One turn sends every row of this set to another row. A few are shown first. Where does it send the rows asked after them?
lusu: [-14.3  -4.3 -15.9 -10.7  14.4 -29.5   4.0  -0.1  -5.7  -5.1 -12.5  -3.0
 -23.3  16.8 -15.0   5.2  11.3  15.4  -3.7]
Gimek: [-14.0  -3.8 -11.5 -11.5   3.5 -35.1   1.1   2.1 -20.0   1.6  -7.3 -11.3
 -14.5  11.8  -7.7   8.0   7.1  13.1   6.2]
zudev: [-18.9  -4.4  -0.9  -9.8  11.7 -34.2 -12.1   0.2  -9.6  -2.5  -9.9  -1.3
 -14.3  18.3 -12.0   5.7  -0.8   9.0  -1.4]
vetoz: [ -2.0 -10.7   4.4  14.9   9.6  -0.7  -3.8   7.7  -8.7 -12.4  -8.5  -0.6
 -12.5  12.1 -11.3  -1.6  12.4  19.5  -6.9]
puge: [-16.6   1.2   3.6  -8.3  -0.9 -19.8   0.3  15.0  15.7   1.8  -9.6   1.8
  -6.9  30.6   0.0  -8.7   2.8   4.3 -14.9]
ruz: [ -4.0 -10.6  10.3  15.1   6.7  -3.6  -9.8   7.6 -12.3 -10.0  -6.3  -2.1
  -7.1  11.6  -9.3  -0.8   6.8  16.4  -3.2]
gepas: [-16.4 -16.3  -3.2  -1.2   4.4  -0.6 -10.4  -4.3 -14.6   2.9  -3.2   6.2
 -15.6  16.1  -2.3 -19.3   3.2   6.2   1.8]
gen: [-15.4 -16.5  -3.4  -0.9   1.0  -2.2  -9.3  -2.7 -20.2   5.1  -1.3   2.0
 -12.6  13.7   0.6 -18.9   3.6   5.0   6.4]
fila: [-13.4   1.6   1.6 -10.3 -14.0 -26.9   4.2  17.7  -2.9  10.0  -4.6 -11.3
   2.2  23.3   9.9  -5.6   2.8   4.0  -1.5]
lero: [ -9.8  -5.7 -11.8  18.5  17.1  -7.5  16.6   3.6   1.4   1.1  -2.6 -15.7
  -1.1   9.8 -11.8  -1.1  12.1   2.5   1.6]
Ris: [ -0.6 -11.6   2.8  14.0  -0.9  -5.9  -1.1   9.9 -23.5  -6.4  -3.7  -9.9
  -4.8   6.7  -4.5   0.8  11.5  19.6   4.5]
nudit: [-13.3  -6.2   2.4  20.0  18.2  -8.7   1.3   3.2   3.9  -0.1  -2.8 -11.9
   2.9  12.7 -12.7  -1.2   2.2  -3.0  -0.3]
libi: [-11.6  -6.0  -5.2  20.1  20.6  -6.1   9.2   3.0   6.4  -1.5  -4.5 -11.2
  -2.1  12.1 -13.4  -1.4   8.6   0.4  -1.4]
zibuf: [ -2.8 -10.7  10.1  14.9   0.9  -6.2  -8.6   8.5 -19.4  -7.2  -4.3  -6.3
  -3.9   9.1  -5.5   0.0   5.7  17.0   2.3]
saso: [-13.2 -16.5  -8.8  -1.6  -1.4  -2.4  -3.5  -2.5 -22.8   6.2  -0.6  -0.6
 -14.4  11.8   1.6 -18.3   7.9   7.4   7.9]
dum: [ -9.5   1.5 -15.1  -9.6  -5.6 -19.3  20.2  17.0   7.7   5.2  -8.3  -7.6
  -9.8  24.3   4.3  -7.4  16.6  11.4  -8.6]
dovul: [-12.0   0.9  -7.5  -9.7   1.2 -17.4  12.8  15.3  16.1   1.3 -11.0  -0.7
 -12.2  29.2  -0.1  -8.5  12.4   9.1 -15.0]
dede: [-13.4  -3.9 -18.1 -11.5   9.2 -32.2   7.2   1.3 -14.4  -1.8  -9.3  -9.4
 -19.8  13.5 -10.9   6.5  13.1  16.3   2.1]
tapak: [-15.4  -0.6  -3.1 -11.2  -0.9 -21.4  11.3  16.7  16.2   4.4  -5.6  -7.4
  -5.6  26.6  -4.9 -12.1   1.6  11.2 -17.6]
misu: [  0.3 -11.2  -2.7  14.3   1.7  -3.2   4.4   9.7 -19.5  -8.1  -4.9  -8.0
  -9.9   7.3  -6.6   0.2  16.5  22.8   0.8]
Bokup: [-11.6  -6.0  -2.9  19.0   9.4 -13.1   7.3   4.4  -7.7   4.8   0.8 -19.5
   6.5   7.0  -6.2  -0.1   4.9  -0.7   9.0]
zokem: [-12.8  -0.8 -11.3 -12.1  -8.8 -24.0  19.0  18.0   5.2   8.3  -3.0 -15.7
  -3.6  21.9  -0.3 -10.8   6.2  13.1 -10.1]
nufom: [-15.5   1.3   8.4  -8.8  -7.1 -25.9  -3.7  16.2   6.7   6.5  -6.4  -4.3
  -0.4  27.8   5.3  -7.3  -1.3   2.6  -8.1]
pipog: [-17.2  -0.4   1.7 -11.0  -9.3 -26.8   5.7  17.9   5.0   9.2  -2.5 -12.3
   1.9  23.9   0.7 -10.7  -4.9   8.4  -9.9]
pizag: [ -9.2  -5.4 -10.9  17.9  12.0 -10.5  15.6   4.5  -6.1   2.9  -1.1 -19.3
   2.5   6.3  -7.7   0.6  10.2   0.9   6.3]
govot: [-17.4  -1.0   2.8 -10.9  -3.9 -24.2   5.1  16.7  11.8   6.2  -4.3  -7.6
  -1.8  26.2  -3.1 -11.5  -3.8   8.3 -15.4]
satig: [-16.9  -4.1  -5.9  -9.7  16.7 -29.4  -4.9  -0.6  -3.6  -5.7 -11.4  -0.5
 -21.5  19.7 -15.9   5.0   4.0  12.7  -5.0]
Lako: [  0.7 -10.4  -2.4  14.4   7.0   0.0   3.7   7.6 -12.5 -11.2  -6.6  -4.0
 -13.2   9.4 -10.6  -0.9  17.0  22.8  -3.9]
bulut: [-14.2  -1.1 -10.9 -11.6  -2.2 -21.6  19.3  17.7  12.0   5.1  -5.1 -10.3
  -7.0  24.8  -3.0 -11.7   6.8  12.8 -15.6]
pibap: [-13.8  -6.4   2.7  19.5  13.0 -11.9   0.7   4.1  -4.1   2.1  -1.2 -15.1
   7.2   9.9  -9.5  -1.3  -0.7  -3.1   5.1]
kov: [-10.0   1.7 -10.6 -10.9 -13.1 -24.6  16.4  18.2  -2.5   9.3  -4.7 -12.6
  -2.5  21.8   8.6  -5.8  11.5   9.2  -1.4]
kope: [-13.5 -16.8 -13.6  -1.2   6.2   1.7  -0.8  -3.1 -14.6   2.9  -4.5   4.5
 -20.2  14.0  -3.1 -19.9  12.0   9.6   1.3]
ges: [-12.4 -17.0 -14.2  -2.0   2.3  -1.1   0.7  -3.3 -19.9   4.4  -2.2  -0.2
 -17.6  11.9   0.2 -19.0  11.6   9.1   5.5]
zos: [-15.0  -0.1  -5.0 -11.7 -11.8 -26.5  13.1  18.6   1.4  11.3  -1.1 -16.3
   1.8  21.2   1.7 -10.0   0.5  10.4  -7.2]
vep: [-15.1 -16.8  -7.9  -0.6   7.9   1.3  -6.3  -4.1 -11.6   1.5  -3.8   6.8
 -19.0  15.9  -3.4 -20.4   8.3   8.2  -0.7]
kadi: [-17.7  -3.7  -2.8 -11.3   5.9 -36.7  -8.1   1.0 -17.7   1.2  -7.2  -7.7
 -11.7  14.9  -8.9   6.9   0.3  10.3   4.9]

bulut turns into tapak
ruz turns into zibuf
kadi turns into Gimek
And these:
puge turns into nufom
pibap turns into Bokup
ges turns into kope

